Look-ups in named tables: a row name and a column name give one cell, copied from the table.

sekas.tsv
	dil	ginegeb	saluz	mis	naduk	lofena	tulimaz	furalif	sanomut	kom
geviba	0.479	0.739	0.838	0.452	0.595	0.620	0.278	0.458	0.491	0.086
muv	0.299	0.233	0.170	0.680	0.711	0.267	0.831	0.387	0.698	0.912
vaditu	0.266	0.209	0.170	0.710	0.698	0.202	0.850	0.333	0.762	0.906
gom	0.271	0.172	0.222	0.678	0.731	0.191	0.837	0.287	0.727	0.873
nel	0.741	0.823	0.774	0.349	0.288	0.747	0.218	0.622	0.318	0.112
benogif	0.235	0.216	0.199	0.795	0.789	0.229	0.758	0.300	0.784	0.822
tubi	0.272	0.181	0.155	0.791	0.726	0.220	0.869	0.241	0.770	0.874
zagi	0.268	0.168	0.150	0.802	0.688	0.234	0.842	0.321	0.741	0.932
lat	0.220	0.110	0.138	0.744	0.725	0.178	0.854	0.308	0.746	0.921
nomemu	0.728	0.828	0.816	0.338	0.331	0.707	0.185	0.632	0.311	0.005
puf	0.300	0.133	0.107	0.795	0.720	0.150	0.822	0.419	0.715	0.932

tulimaz of vaditu: 0.850
dil of zagi: 0.268
tulimaz of geviba: 0.278
naduk of nomemu: 0.331
saluz of nomemu: 0.816
mis of muv: 0.680
furalif of tubi: 0.241
lofena of nomemu: 0.707
naduk of tubi: 0.726
kom of tubi: 0.874
lofena of lat: 0.178

dipema:
      ged  saz  beber  tapuluk  padit
sidu  133   53     40      186    169
sez   238  190     52      192     29
vak    38  177     60      190    109

sez, tapuluk => 192
vak, tapuluk => 190
sez, saz => 190
sez, ged => 238
vak, beber => 60
sidu, padit => 169
sez, beber => 52
sidu, ged => 133
vak, ged => 38
sidu, tapuluk => 186
sidu, beber => 40
sidu, saz => 53
sez, padit => 29
vak, padit => 109
vak, saz => 177
Row with the largest saz: sez

mep
cols = kozitus, ner
merikez: [5.3, 3.4]
fivege: [9.8, 6.8]
domubiv: [2.3, 5.0]
tufupir: [8.6, 6.1]
kib: [2.4, 5.9]
pake: [3.7, 6.1]
butez: [8.0, 7.2]
kepok: [2.3, 5.4]
rudugif: [6.7, 5.1]
pak: [4.5, 7.4]
baso: [10.0, 5.9]

What is the ner of butez in mep? 7.2
What is the kozitus of butez in mep? 8.0
What is the ner of kepok in mep? 5.4
What is the ner of kib in mep? 5.9
What is the kozitus of rudugif in mep? 6.7
What is the ner of domubiv in mep? 5.0
What is the kozitus of pake in mep? 3.7
What is the kozitus of baso in mep? 10.0
What is the ner of tufupir in mep? 6.1
What is the kozitus of pak in mep? 4.5
What is the kozitus of kepok in mep? 2.3
What is the kozitus of tufupir in mep? 8.6
What is the kozitus of merikez in mep? 5.3
What is the kozitus of fivege in mep? 9.8
What is the ner of rudugif in mep? 5.1
What is the ner of fivege in mep? 6.8
What is the ner of pak in mep? 7.4
What is the kozitus of domubiv in mep? 2.3
Row with the largest kozitus: baso

Table dek
          vavuf   rugud  relidod  sedugu     kuv   fekin  gimumid  fuzifa
lib      -0.494   0.305    0.055   0.408   0.128   0.244   -0.342  -0.227
mor       0.502  -0.153    0.519  -0.580   0.382   0.316    0.617   0.664
bir      -0.382   0.700    0.304   0.634  -0.152   0.340    0.229  -0.083
faf      -0.245  -0.009   -0.068   0.084   0.207  -0.031   -0.771  -0.026
reze      0.472  -0.204    0.184   0.004   0.446   0.104    0.481   0.347
mirip     0.061   0.452    0.211  -0.034   0.474   0.461    0.675   0.278
vipigon   0.283   0.242   -0.042   0.110  -0.199   0.112   -0.012   0.096
tusu      0.050   0.357   -0.055   0.161   0.089   0.070   -0.247  -0.107
guras    -0.018   0.088    0.325   0.455   0.185   0.509    0.258   0.224
dizer     0.046  -0.192    0.079   0.801   0.063   0.439   -0.149  -0.113
niz       0.347  -0.019    0.288   0.366   0.266  -0.068    0.065   0.381
fomi     -0.179   0.268   -0.150   0.303  -0.021   0.268    0.008  -0.145
sevepas   0.510   0.541    0.353   0.258  -0.151  -0.040    0.453   0.571
banim     0.534  -0.088    0.239  -0.173   0.146  -0.123    0.305   0.358

relidod of dizer = 0.079
relidod of vipigon = -0.042
gimumid of tusu = -0.247
rugud of faf = -0.009
fuzifa of vipigon = 0.096
fekin of mirip = 0.461
vavuf of banim = 0.534
relidod of niz = 0.288
sedugu of banim = -0.173
kuv of lib = 0.128
kuv of bir = -0.152
kuv of vipigon = -0.199
sedugu of lib = 0.408
fekin of guras = 0.509

